In the data rows, 500 means zero.
Each row below has a hidden score, from 0 to 16, with 8 about the middle. What is it?
tensor([348, 370, 397, 188, 421, 465, 350, 713]): 14
tensor([572, 571, 413, 450, 359, 703, 552, 427]): 0
tensor([524, 375, 535, 545, 716, 257, 625, 217]): 16
tensor([560, 449, 597, 447, 542, 615, 647, 511]): 12
tensor([501, 565, 524, 424, 495, 672, 480, 577]): 6
tensor([575, 468, 614, 518, 567, 642, 495, 466]): 10
tensor([511, 657, 525, 285, 325, 672, 384, 626]): 5
tensor([415, 545, 511, 391, 484, 542, 571, 569]): 9
tensor([449, 563, 456, 424, 421, 514, 452, 425]): 6
tensor([613, 463, 542, 486, 480, 493, 546, 464]): 10
tensor([449, 474, 453, 325, 474, 640, 429, 616]): 8
tensor([554, 482, 513, 588, 535, 571, 521, 414]): 6
tensor([550, 594, 572, 523, 477, 700, 486, 485]): 4
tensor([571, 535, 582, 523, 550, 646, 529, 463]): 7
tensor([403, 379, 463, 488, 615, 385, 406, 498]): 13
tensor([480, 625, 438, 400, 400, 460, 511, 574]): 6
tensor([484, 340, 490, 582, 699, 399, 550, 467]): 14
tensor([637, 231, 556, 657, 728, 282, 594, 234]): 16
tensor([357, 409, 301, 404, 426, 260, 410, 541]): 9
tensor([505, 648, 486, 504, 492, 512, 564, 492]): 5
tensor([613, 327, 568, 663, 756, 367, 505, 260]): 16
tensor([745, 447, 490, 731, 581, 648, 509, 445]): 2
tensor([685, 321, 552, 743, 761, 246, 669, 173]): 16
tensor([449, 363, 457, 472, 599, 378, 415, 550]): 14
tensor([476, 432, 454, 459, 566, 405, 434, 492]): 12
tensor([407, 425, 581, 646, 506, 464, 583, 324]): 9
tensor([393, 533, 517, 544, 591, 466, 629, 378]): 9
tensor([678, 307, 499, 564, 581, 423, 600, 442]): 12
tensor([507, 598, 589, 514, 505, 605, 494, 492]): 7
tensor([452, 367, 481, 618, 640, 267, 530, 377]): 13
tensor([649, 662, 232, 580, 219, 352, 570, 703]): 0
tensor([504, 434, 585, 519, 605, 373, 565, 417]): 15
tensor([483, 602, 519, 531, 505, 512, 501, 437]): 6
tensor([317, 679, 409, 224, 303, 561, 382, 798]): 5
tensor([503, 736, 434, 496, 296, 630, 380, 546]): 0
tensor([376, 550, 480, 338, 455, 487, 571, 624]): 10
tensor([595, 523, 505, 512, 492, 543, 603, 503]): 7
tensor([507, 347, 564, 701, 724, 585, 578, 307]): 10
tensor([479, 719, 512, 458, 318, 511, 589, 628]): 3
tensor([442, 390, 522, 614, 596, 594, 508, 538]): 8
tensor([635, 486, 561, 471, 432, 590, 589, 520]): 8
tensor([608, 414, 581, 536, 504, 576, 525, 424]): 10
tensor([487, 243, 559, 558, 525, 526, 614, 391]): 13
tensor([431, 575, 444, 329, 345, 544, 351, 696]): 6
tensor([440, 805, 488, 332, 195, 724, 404, 687]): 0
tensor([402, 695, 501, 430, 374, 522, 554, 623]): 4
tensor([401, 600, 403, 267, 365, 514, 425, 664]): 7
tensor([493, 395, 460, 463, 639, 320, 528, 380]): 15
tensor([509, 425, 606, 590, 520, 408, 568, 429]): 12
tensor([475, 333, 514, 676, 556, 501, 470, 429]): 8
tensor([494, 402, 446, 539, 520, 624, 476, 641]): 5
tensor([499, 228, 592, 452, 627, 405, 509, 357]): 16
tensor([436, 634, 539, 367, 270, 482, 473, 596]): 7
tensor([572, 476, 352, 427, 467, 534, 363, 437]): 5
tensor([542, 486, 504, 591, 526, 395, 586, 331]): 9
tensor([324, 648, 403, 199, 387, 544, 288, 792]): 8
tensor([751, 610, 476, 655, 412, 600, 584, 376]): 0
tensor([474, 609, 514, 364, 340, 486, 463, 570]): 8
tensor([484, 416, 484, 444, 509, 384, 516, 475]): 13
tensor([803, 331, 444, 597, 362, 422, 650, 445]): 6
tensor([484, 583, 528, 541, 459, 516, 527, 470]): 5
tensor([367, 571, 436, 409, 350, 388, 413, 588]): 7
tensor([443, 350, 534, 522, 629, 442, 610, 400]): 14
tensor([406, 498, 406, 433, 458, 374, 465, 580]): 9
tensor([551, 382, 437, 580, 378, 345, 461, 452]): 7
tensor([421, 507, 510, 453, 555, 403, 591, 468]): 12
tensor([435, 464, 500, 552, 504, 346, 605, 477]): 10
tensor([437, 397, 528, 441, 637, 504, 472, 530]): 14
tensor([556, 316, 620, 537, 620, 498, 632, 392]): 16
tensor([489, 427, 453, 524, 462, 414, 320, 433]): 8
tensor([338, 645, 540, 562, 359, 651, 724, 561]): 0
tensor([561, 524, 677, 430, 423, 620, 650, 417]): 11
tensor([521, 572, 493, 489, 416, 635, 439, 514]): 3
tensor([708, 275, 654, 721, 709, 502, 576, 217]): 14
tensor([537, 371, 466, 659, 542, 488, 444, 358]): 6
tensor([505, 628, 550, 543, 409, 623, 458, 449]): 3
tensor([532, 545, 497, 461, 476, 625, 452, 519]): 5
tensor([475, 321, 466, 705, 718, 283, 552, 193]): 13
tensor([573, 491, 551, 584, 509, 531, 526, 327]): 7
tensor([428, 647, 504, 374, 369, 625, 375, 572]): 4
tensor([425, 455, 447, 538, 539, 263, 510, 404]): 11
tensor([589, 613, 555, 641, 411, 477, 601, 428]): 3
tensor([652, 385, 636, 676, 638, 518, 580, 316]): 11
tensor([670, 335, 630, 777, 858, 642, 520, 302]): 11
tensor([148, 577, 454, 655, 517, 720, 656, 674]): 0
tensor([455, 689, 433, 495, 440, 304, 392, 671]): 6
tensor([324, 490, 399, 325, 475, 422, 398, 652]): 11
tensor([579, 498, 548, 489, 526, 596, 480, 412]): 8
tensor([493, 542, 581, 324, 414, 404, 569, 546]): 14
tensor([348, 465, 532, 369, 433, 526, 602, 593]): 11
tensor([444, 570, 532, 427, 443, 595, 389, 593]): 7
tensor([684, 641, 410, 648, 436, 475, 565, 499]): 0
tensor([441, 555, 484, 565, 559, 760, 323, 663]): 1
tensor([727, 429, 499, 618, 479, 581, 585, 350]): 4
tensor([544, 517, 517, 492, 549, 641, 466, 418]): 7
tensor([910, 435, 432, 457, 297, 794, 604, 648]): 0
tensor([724, 387, 451, 527, 531, 522, 350, 527]): 8
tensor([544, 500, 634, 613, 613, 570, 575, 333]): 10
tensor([417, 588, 506, 564, 338, 556, 504, 498]): 1
tensor([366, 467, 620, 259, 444, 619, 516, 620]): 15
tensor([494, 393, 519, 500, 692, 471, 598, 441]): 14
tensor([512, 606, 294, 666, 446, 187, 446, 490]): 1
tensor([667, 688, 393, 521, 206, 564, 464, 633]): 0
tensor([613, 538, 557, 386, 374, 615, 364, 556]): 8
tensor([612, 576, 504, 494, 397, 724, 575, 638]): 1
tensor([548, 536, 640, 542, 570, 645, 463, 431]): 9
tensor([309, 622, 360, 344, 251, 505, 444, 528]): 2
tensor([546, 559, 529, 556, 393, 533, 525, 417]): 4
tensor([419, 372, 501, 219, 475, 466, 443, 608]): 16
tensor([477, 466, 418, 589, 521, 560, 361, 529]): 3
tensor([597, 330, 633, 742, 724, 495, 702, 168]): 13
tensor([647, 612, 408, 284, 265, 740, 527, 776]): 1
tensor([548, 460, 571, 398, 464, 542, 368, 460]): 12
tensor([459, 533, 584, 504, 488, 724, 464, 653]): 5
tensor([480, 389, 516, 459, 585, 503, 567, 385]): 13
tensor([537, 268, 600, 675, 689, 521, 456, 317]): 13
tensor([751, 874, 416, 836, 315, 371, 747, 638]): 0
tensor([580, 278, 652, 621, 621, 378, 660, 161]): 16
tensor([520, 540, 643, 357, 441, 477, 551, 461]): 14
tensor([404, 485, 526, 387, 430, 331, 508, 503]): 14
tensor([430, 560, 507, 417, 407, 585, 389, 588]): 6
tensor([705, 576, 543, 670, 645, 482, 501, 274]): 7
tensor([439, 383, 450, 561, 655, 388, 501, 397]): 12
tensor([514, 546, 560, 437, 571, 585, 560, 385]): 10
tensor([583, 376, 524, 469, 591, 383, 478, 408]): 15
tensor([420, 446, 529, 406, 577, 508, 486, 599]): 13
tensor([387, 477, 383, 418, 538, 397, 426, 537]): 10
tensor([418, 744, 460, 420, 223, 571, 411, 646]): 0
tensor([380, 613, 567, 411, 428, 583, 552, 631]): 8
tensor([404, 513, 428, 421, 389, 385, 438, 556]): 8
tensor([425, 575, 501, 487, 447, 448, 603, 537]): 7
tensor([432, 730, 389, 505, 369, 518, 432, 494]): 0
tensor([345, 669, 419, 246, 430, 572, 454, 634]): 7
tensor([445, 519, 573, 484, 547, 600, 621, 440]): 9
tensor([453, 543, 540, 372, 484, 543, 420, 545]): 11
tensor([538, 195, 789, 145, 626, 652, 558, 496]): 16
tensor([701, 470, 500, 675, 482, 553, 551, 462]): 3
tensor([537, 472, 587, 473, 470, 600, 647, 415]): 9
tensor([308, 447, 511, 656, 635, 424, 594, 462]): 9
tensor([429, 531, 450, 497, 395, 311, 489, 426]): 8
tensor([521, 331, 615, 094, 245, 443, 517, 612]): 16
tensor([497, 382, 544, 544, 657, 449, 520, 433]): 14
tensor([527, 522, 475, 502, 278, 454, 441, 500]): 4
tensor([460, 394, 513, 526, 546, 385, 476, 461]): 12
tensor([548, 403, 515, 492, 522, 470, 498, 430]): 11
tensor([528, 349, 591, 583, 615, 420, 644, 340]): 15
tensor([475, 719, 492, 547, 359, 596, 560, 516]): 0
tensor([540, 439, 526, 521, 581, 574, 521, 492]): 9
tensor([606, 490, 579, 568, 440, 536, 484, 374]): 7
tensor([338, 708, 519, 338, 402, 659, 454, 649]): 5
tensor([525, 375, 531, 565, 626, 412, 602, 432]): 13
tensor([551, 637, 527, 789, 540, 547, 592, 275]): 0
tensor([479, 382, 577, 504, 598, 566, 606, 498]): 13
tensor([410, 391, 541, 484, 583, 389, 457, 491]): 15
tensor([440, 693, 407, 259, 183, 710, 363, 813]): 0
tensor([441, 646, 506, 571, 418, 487, 604, 499]): 3
tensor([447, 494, 581, 424, 562, 512, 542, 546]): 13
tensor([511, 510, 491, 483, 570, 468, 479, 386]): 10
tensor([352, 507, 447, 383, 499, 444, 556, 609]): 10
tensor([384, 610, 449, 490, 496, 468, 518, 488]): 6
tensor([486, 497, 545, 422, 450, 539, 525, 621]): 10
tensor([405, 629, 459, 572, 446, 449, 457, 437]): 3
tensor([513, 531, 566, 521, 528, 573, 497, 488]): 8
tensor([511, 436, 435, 564, 630, 335, 467, 472]): 11
tensor([539, 379, 449, 674, 648, 449, 390, 363]): 8
tensor([572, 701, 539, 452, 365, 504, 596, 497]): 5
tensor([448, 420, 574, 316, 410, 467, 448, 556]): 15
tensor([618, 663, 468, 603, 449, 462, 575, 566]): 2
tensor([429, 434, 515, 504, 488, 616, 501, 661]): 7
tensor([440, 591, 470, 556, 405, 279, 498, 523]): 7
tensor([558, 429, 595, 481, 563, 368, 609, 370]): 16
tensor([644, 472, 519, 536, 518, 427, 535, 481]): 10
tensor([349, 480, 393, 359, 578, 448, 383, 597]): 11
tensor([708, 372, 545, 450, 411, 618, 488, 515]): 9
tensor([367, 464, 466, 667, 561, 519, 502, 487]): 4
tensor([458, 406, 438, 669, 516, 360, 731, 400]): 7
tensor([443, 449, 524, 249, 544, 493, 466, 591]): 16
tensor([561, 424, 521, 522, 526, 487, 637, 347]): 10
tensor([369, 469, 386, 495, 479, 253, 431, 403]): 10
tensor([419, 752, 484, 414, 353, 506, 506, 668]): 3
tensor([429, 664, 460, 537, 431, 539, 528, 438]): 1
tensor([463, 555, 549, 545, 595, 514, 598, 424]): 9
tensor([353, 736, 383, 260, 210, 569, 416, 770]): 1
tensor([671, 424, 468, 368, 380, 469, 511, 609]): 10
tensor([704, 440, 551, 516, 533, 693, 534, 514]): 7
tensor([390, 649, 500, 416, 376, 427, 500, 521]): 7
tensor([619, 466, 570, 587, 645, 640, 459, 442]): 8
tensor([563, 528, 343, 346, 340, 464, 606, 783]): 5
tensor([686, 418, 551, 363, 700, 558, 313, 447]): 16
tensor([458, 608, 273, 575, 289, 393, 403, 556]): 0
tensor([459, 557, 502, 563, 396, 510, 471, 410]): 4
tensor([612, 363, 558, 730, 633, 585, 575, 395]): 7
tensor([518, 482, 517, 513, 535, 566, 463, 490]): 8
tensor([317, 617, 453, 411, 420, 359, 441, 590]): 8
tensor([387, 646, 425, 432, 453, 413, 551, 554]): 6
tensor([798, 460, 534, 489, 417, 594, 613, 507]): 7
tensor([547, 636, 572, 601, 417, 613, 714, 350]): 2
tensor([373, 468, 401, 385, 530, 372, 359, 554]): 11
tensor([556, 541, 534, 459, 574, 754, 419, 569]): 6
tensor([509, 445, 537, 655, 731, 467, 596, 326]): 11
tensor([421, 561, 538, 348, 467, 606, 506, 576]): 9
tensor([495, 301, 595, 532, 712, 588, 498, 474]): 15
tensor([430, 443, 498, 451, 475, 639, 576, 651]): 7
tensor([673, 502, 617, 381, 374, 574, 450, 549]): 11
tensor([531, 507, 560, 484, 557, 697, 486, 539]): 7
tensor([440, 504, 515, 466, 592, 412, 568, 463]): 12
tensor([551, 375, 577, 536, 688, 550, 559, 433]): 14
tensor([358, 510, 542, 299, 457, 608, 418, 696]): 11
tensor([555, 416, 551, 450, 544, 578, 438, 565]): 11
tensor([578, 420, 518, 606, 585, 589, 378, 502]): 7
tensor([301, 309, 472, 576, 530, 468, 512, 371]): 10
tensor([483, 443, 464, 614, 415, 194, 532, 425]): 9
tensor([739, 442, 627, 621, 538, 633, 622, 331]): 8
tensor([604, 567, 502, 463, 536, 620, 395, 605]): 6
tensor([545, 397, 446, 468, 476, 487, 593, 566]): 9
tensor([477, 401, 505, 500, 461, 491, 498, 493]): 9
tensor([391, 422, 325, 473, 494, 328, 456, 532]): 8
tensor([688, 420, 622, 621, 608, 603, 615, 286]): 10
tensor([394, 444, 404, 465, 409, 290, 448, 554]): 9
tensor([859, 302, 451, 641, 583, 633, 491, 517]): 5
tensor([686, 453, 544, 674, 611, 481, 557, 408]): 8
tensor([381, 426, 398, 524, 536, 416, 326, 493]): 8
tensor([573, 404, 487, 653, 568, 397, 489, 314]): 9
tensor([281, 344, 432, 358, 632, 352, 416, 534]): 16
tensor([588, 671, 514, 461, 573, 654, 264, 593]): 5
tensor([514, 524, 439, 461, 568, 585, 407, 390]): 6
tensor([429, 638, 533, 378, 401, 478, 376, 674]): 8
tensor([564, 426, 404, 404, 466, 574, 398, 704]): 7
tensor([498, 625, 575, 455, 344, 621, 472, 504]): 4
tensor([478, 347, 551, 609, 638, 246, 604, 286]): 16
tensor([476, 786, 488, 448, 306, 523, 500, 622]): 1
tensor([623, 270, 611, 814, 795, 401, 599, 100]): 14
tensor([430, 244, 568, 530, 639, 483, 459, 457]): 16
tensor([489, 352, 418, 347, 451, 445, 474, 604]): 12
tensor([445, 504, 451, 531, 559, 591, 316, 602]): 5
tensor([506, 703, 479, 302, 230, 496, 409, 608]): 5
tensor([310, 431, 492, 318, 466, 347, 413, 652]): 16
tensor([439, 551, 366, 464, 479, 419, 324, 638]): 5
tensor([410, 506, 512, 448, 533, 500, 483, 523]): 10
tensor([486, 545, 535, 305, 438, 453, 500, 640]): 13
tensor([464, 628, 503, 512, 428, 443, 479, 418]): 6
tensor([611, 698, 611, 611, 501, 548, 765, 383]): 4
tensor([456, 527, 467, 355, 318, 460, 381, 636]): 8
tensor([617, 699, 426, 716, 463, 560, 469, 533]): 0
tensor([423, 477, 467, 462, 522, 403, 495, 601]): 11
tensor([514, 441, 447, 562, 638, 471, 440, 458]): 9
tensor([379, 489, 636, 389, 514, 462, 536, 575]): 16
tensor([546, 563, 536, 479, 463, 581, 586, 518]): 6
tensor([266, 584, 352, 439, 443, 328, 378, 628]): 6
tensor([522, 611, 536, 418, 481, 724, 423, 684]): 5
tensor([508, 580, 396, 617, 504, 298, 535, 523]): 5
tensor([362, 428, 493, 635, 719, 457, 636, 404]): 10
tensor([401, 629, 482, 444, 420, 662, 483, 564]): 2
tensor([319, 565, 309, 483, 401, 293, 377, 615]): 4
tensor([434, 556, 426, 398, 516, 347, 459, 541]): 11
tensor([543, 697, 622, 282, 339, 767, 573, 714]): 6
tensor([388, 461, 524, 459, 541, 437, 484, 546]): 12
tensor([480, 656, 458, 484, 523, 459, 432, 608]): 6
tensor([380, 491, 435, 485, 623, 409, 403, 503]): 10
tensor([360, 600, 602, 000, 201, 672, 570, 881]): 14
tensor([449, 597, 467, 521, 428, 519, 446, 457]): 3
tensor([518, 594, 557, 470, 480, 558, 509, 470]): 7
tensor([341, 599, 343, 440, 348, 479, 568, 746]): 1
tensor([515, 357, 540, 526, 651, 395, 551, 373]): 15
tensor([383, 614, 470, 384, 376, 452, 540, 623]): 7
tensor([673, 474, 550, 462, 508, 674, 434, 530]): 8
tensor([374, 568, 443, 513, 480, 454, 441, 537]): 5
tensor([292, 527, 498, 444, 534, 386, 446, 542]): 12
tensor([410, 472, 467, 450, 566, 340, 502, 495]): 13
tensor([390, 571, 488, 518, 517, 465, 504, 468]): 7
tensor([478, 673, 483, 395, 378, 539, 339, 528]): 5
tensor([508, 476, 511, 437, 505, 581, 417, 486]): 9
tensor([442, 448, 435, 536, 504, 261, 482, 448]): 11
tensor([351, 605, 450, 407, 347, 576, 474, 539]): 3
tensor([635, 457, 479, 585, 531, 582, 601, 659]): 5
tensor([509, 508, 554, 456, 317, 415, 587, 496]): 9
tensor([373, 593, 394, 433, 416, 503, 409, 530]): 4
tensor([547, 350, 583, 591, 725, 522, 450, 369]): 14
tensor([758, 305, 400, 692, 518, 550, 556, 347]): 3
tensor([482, 400, 524, 658, 586, 598, 556, 439]): 6
tensor([542, 512, 529, 425, 466, 568, 385, 629]): 9
tensor([512, 745, 429, 343, 375, 640, 454, 770]): 1
tensor([397, 390, 583, 502, 586, 371, 504, 492]): 16
tensor([561, 468, 572, 340, 544, 638, 554, 441]): 13
tensor([517, 556, 513, 566, 578, 456, 519, 431]): 8
tensor([447, 452, 579, 410, 484, 467, 467, 562]): 14
tensor([726, 459, 495, 504, 315, 480, 622, 537]): 6
tensor([489, 805, 478, 343, 175, 606, 499, 673]): 0
tensor([747, 486, 391, 464, 306, 605, 447, 717]): 1
tensor([423, 603, 533, 416, 598, 477, 412, 495]): 11
tensor([375, 501, 569, 477, 514, 449, 619, 571]): 12
tensor([801, 448, 538, 675, 404, 668, 654, 297]): 1
tensor([449, 642, 388, 443, 356, 372, 543, 585]): 4
tensor([526, 418, 542, 548, 573, 270, 632, 371]): 15
tensor([547, 565, 546, 578, 380, 572, 572, 459]): 3
tensor([576, 579, 522, 573, 481, 478, 533, 471]): 6
tensor([484, 326, 526, 510, 615, 438, 441, 446]): 15
tensor([389, 550, 422, 407, 557, 453, 409, 535]): 9
tensor([515, 473, 508, 482, 251, 456, 462, 567]): 6
tensor([595, 404, 599, 671, 602, 516, 527, 331]): 10
tensor([523, 447, 530, 451, 520, 565, 411, 580]): 10
tensor([582, 515, 479, 411, 448, 616, 425, 568]): 6
tensor([396, 653, 491, 420, 440, 824, 543, 714]): 0
tensor([628, 407, 571, 625, 686, 614, 506, 351]): 10
tensor([565, 236, 535, 696, 835, 406, 524, 284]): 16
tensor([421, 671, 577, 397, 376, 673, 430, 604]): 5
tensor([333, 345, 327, 463, 585, 361, 405, 536]): 11
tensor([609, 530, 581, 487, 513, 555, 556, 371]): 9
tensor([510, 448, 473, 567, 439, 482, 458, 426]): 6
tensor([743, 705, 329, 999, 433, 146, 761, 384]): 0
tensor([604, 492, 474, 405, 322, 638, 585, 661]): 4
tensor([416, 582, 458, 497, 546, 458, 446, 508]): 7
tensor([453, 592, 474, 480, 490, 525, 491, 470]): 6
tensor([518, 380, 515, 681, 612, 445, 404, 368]): 9
tensor([525, 566, 405, 368, 400, 623, 384, 714]): 4
tensor([631, 572, 501, 655, 603, 524, 450, 341]): 4
tensor([404, 556, 424, 420, 469, 509, 374, 665]): 6
tensor([475, 535, 436, 636, 517, 366, 482, 379]): 5
tensor([600, 429, 509, 368, 505, 521, 416, 527]): 12
tensor([417, 435, 471, 586, 617, 387, 533, 366]): 10
tensor([497, 338, 478, 613, 760, 351, 407, 299]): 14
tensor([562, 550, 536, 546, 499, 563, 512, 470]): 6
tensor([490, 374, 580, 354, 352, 581, 459, 500]): 12
tensor([429, 520, 414, 170, 233, 735, 492, 835]): 5
tensor([423, 724, 525, 478, 337, 608, 531, 521]): 1
tensor([550, 648, 451, 483, 480, 697, 373, 643]): 1
tensor([602, 343, 534, 612, 731, 331, 607, 323]): 16
tensor([540, 648, 515, 490, 432, 634, 430, 540]): 3
tensor([478, 545, 571, 638, 506, 666, 566, 587]): 3
tensor([549, 423, 564, 545, 601, 526, 597, 401]): 11
tensor([361, 516, 396, 384, 455, 338, 512, 577]): 10
tensor([524, 614, 356, 347, 323, 593, 461, 767]): 1
tensor([622, 391, 621, 701, 599, 553, 604, 323]): 9
tensor([453, 310, 530, 560, 692, 402, 574, 409]): 16
tensor([622, 208, 550, 700, 738, 294, 466, 237]): 16
tensor([587, 624, 520, 435, 400, 558, 485, 523]): 5
tensor([480, 488, 542, 283, 485, 616, 467, 654]): 12
tensor([429, 587, 519, 480, 522, 501, 474, 458]): 8
tensor([444, 486, 546, 492, 685, 428, 527, 391]): 14
tensor([491, 500, 471, 574, 479, 513, 489, 490]): 5
tensor([485, 557, 539, 415, 454, 618, 495, 530]): 7
tensor([524, 427, 471, 524, 493, 482, 442, 471]): 8
tensor([464, 474, 480, 434, 496, 362, 492, 508]): 12
tensor([646, 366, 428, 620, 524, 505, 516, 486]): 6
tensor([634, 481, 544, 603, 627, 648, 440, 434]): 6
tensor([274, 559, 466, 428, 562, 408, 536, 604]): 11
tensor([391, 655, 514, 378, 408, 623, 584, 520]): 5
tensor([396, 508, 416, 395, 505, 387, 467, 575]): 10
tensor([611, 468, 478, 560, 666, 434, 385, 526]): 10
tensor([428, 444, 390, 478, 565, 464, 372, 586]): 8
tensor([351, 633, 445, 283, 247, 525, 312, 703]): 5
tensor([391, 460, 564, 513, 563, 520, 712, 451]): 11
tensor([412, 550, 466, 321, 405, 522, 403, 609]): 9
tensor([469, 434, 491, 553, 553, 359, 551, 320]): 11
tensor([449, 335, 489, 402, 475, 504, 383, 617]): 12
tensor([349, 757, 449, 311, 348, 629, 428, 734]): 2
tensor([441, 398, 394, 458, 428, 418, 461, 575]): 8
tensor([476, 608, 511, 320, 345, 589, 477, 654]): 7
tensor([291, 505, 549, 344, 409, 390, 404, 616]): 14
tensor([447, 528, 457, 331, 376, 528, 423, 579]): 8
tensor([236, 509, 407, 367, 569, 447, 404, 717]): 11
tensor([421, 441, 511, 443, 583, 544, 484, 552]): 11
tensor([559, 491, 612, 580, 601, 731, 484, 560]): 7
tensor([449, 576, 473, 425, 522, 454, 561, 487]): 9
tensor([468, 549, 546, 416, 395, 451, 587, 569]): 10
tensor([697, 407, 532, 609, 617, 553, 499, 434]): 9
tensor([594, 309, 562, 683, 655, 432, 553, 257]): 12
tensor([455, 495, 514, 442, 633, 588, 476, 573]): 11
tensor([430, 489, 506, 388, 527, 536, 499, 625]): 11
tensor([650, 373, 526, 598, 620, 482, 639, 350]): 11
tensor([504, 343, 596, 641, 640, 484, 546, 295]): 13
tensor([538, 644, 525, 605, 348, 521, 515, 381]): 1
tensor([344, 384, 400, 325, 358, 400, 357, 718]): 11
tensor([324, 623, 239, 188, 078, 358, 303, 753]): 2
tensor([472, 542, 518, 357, 471, 555, 390, 623]): 10
tensor([508, 643, 514, 469, 474, 628, 481, 628]): 4
tensor([432, 527, 428, 539, 539, 388, 361, 364]): 7
tensor([479, 722, 458, 507, 443, 585, 529, 513]): 0
tensor([538, 550, 517, 538, 427, 547, 522, 458]): 5
tensor([312, 643, 387, 345, 382, 427, 398, 656]): 6
tensor([500, 441, 631, 527, 569, 573, 541, 374]): 12
tensor([348, 454, 418, 642, 441, 621, 460, 762]): 0
tensor([465, 483, 608, 615, 613, 605, 593, 320]): 9
tensor([577, 436, 537, 493, 493, 478, 539, 409]): 11
tensor([403, 409, 456, 427, 516, 386, 516, 495]): 12
tensor([512, 565, 489, 508, 486, 658, 389, 624]): 3
tensor([615, 612, 378, 833, 501, 462, 586, 567]): 0
tensor([584, 467, 604, 387, 502, 640, 385, 543]): 12
tensor([502, 491, 516, 533, 474, 526, 438, 425]): 7
tensor([358, 376, 476, 152, 400, 412, 610, 651]): 16
tensor([499, 615, 506, 476, 426, 591, 538, 543]): 4
tensor([547, 546, 536, 576, 496, 560, 594, 399]): 5
tensor([413, 504, 542, 500, 609, 581, 462, 448]): 9
tensor([424, 703, 464, 444, 349, 498, 415, 526]): 3
tensor([581, 152, 548, 737, 770, 358, 479, 260]): 16
tensor([385, 653, 591, 596, 560, 999, 498, 584]): 0
tensor([549, 374, 508, 770, 544, 441, 667, 228]): 6
tensor([607, 494, 629, 612, 529, 546, 571, 426]): 9
tensor([502, 525, 530, 371, 446, 582, 426, 500]): 9
tensor([548, 351, 561, 626, 788, 452, 540, 255]): 15
tensor([479, 274, 457, 586, 647, 334, 485, 385]): 14
tensor([409, 405, 486, 359, 499, 444, 463, 616]): 14
tensor([320, 669, 407, 485, 385, 548, 467, 567]): 0
tensor([378, 589, 436, 525, 395, 391, 449, 493]): 4
tensor([274, 648, 286, 186, 394, 518, 164, 993]): 5
tensor([798, 045, 609, 530, 591, 500, 690, 375]): 16
tensor([469, 538, 522, 534, 471, 741, 596, 580]): 2
tensor([349, 741, 404, 418, 283, 488, 428, 706]): 0
tensor([237, 460, 412, 271, 451, 457, 323, 628]): 12
tensor([584, 530, 560, 749, 442, 475, 697, 298]): 3
tensor([674, 456, 607, 625, 647, 676, 580, 432]): 8
tensor([415, 518, 532, 435, 532, 516, 493, 498]): 10
tensor([470, 538, 590, 602, 513, 546, 624, 354]): 7
tensor([474, 655, 408, 381, 359, 360, 536, 569]): 6
tensor([429, 390, 556, 512, 749, 596, 485, 484]): 14
tensor([538, 611, 538, 385, 437, 646, 437, 636]): 6
tensor([367, 539, 477, 490, 542, 366, 583, 446]): 10
tensor([469, 317, 503, 649, 707, 472, 518, 343]): 11
tensor([537, 845, 330, 453, 298, 429, 440, 833]): 0
tensor([254, 696, 298, 481, 424, 319, 511, 630]): 2
tensor([637, 571, 611, 567, 481, 614, 622, 422]): 6
tensor([502, 622, 495, 519, 475, 480, 478, 621]): 5
tensor([367, 613, 450, 544, 506, 602, 501, 549]): 2
tensor([352, 618, 372, 351, 345, 471, 464, 619]): 4
tensor([446, 583, 540, 499, 507, 598, 551, 545]): 6
tensor([609, 466, 609, 608, 601, 550, 523, 415]): 10
tensor([418, 645, 525, 509, 353, 544, 449, 462]): 3
tensor([586, 468, 580, 599, 604, 598, 492, 448]): 8
tensor([458, 318, 586, 692, 726, 383, 598, 312]): 15
tensor([604, 491, 553, 535, 606, 492, 510, 393]): 11
tensor([298, 498, 433, 626, 417, 498, 438, 441]): 2
tensor([470, 375, 466, 492, 614, 379, 397, 441]): 13
tensor([454, 384, 483, 532, 565, 404, 552, 489]): 12
tensor([546, 256, 571, 540, 681, 394, 621, 290]): 16
tensor([401, 520, 471, 409, 368, 386, 519, 497]): 9
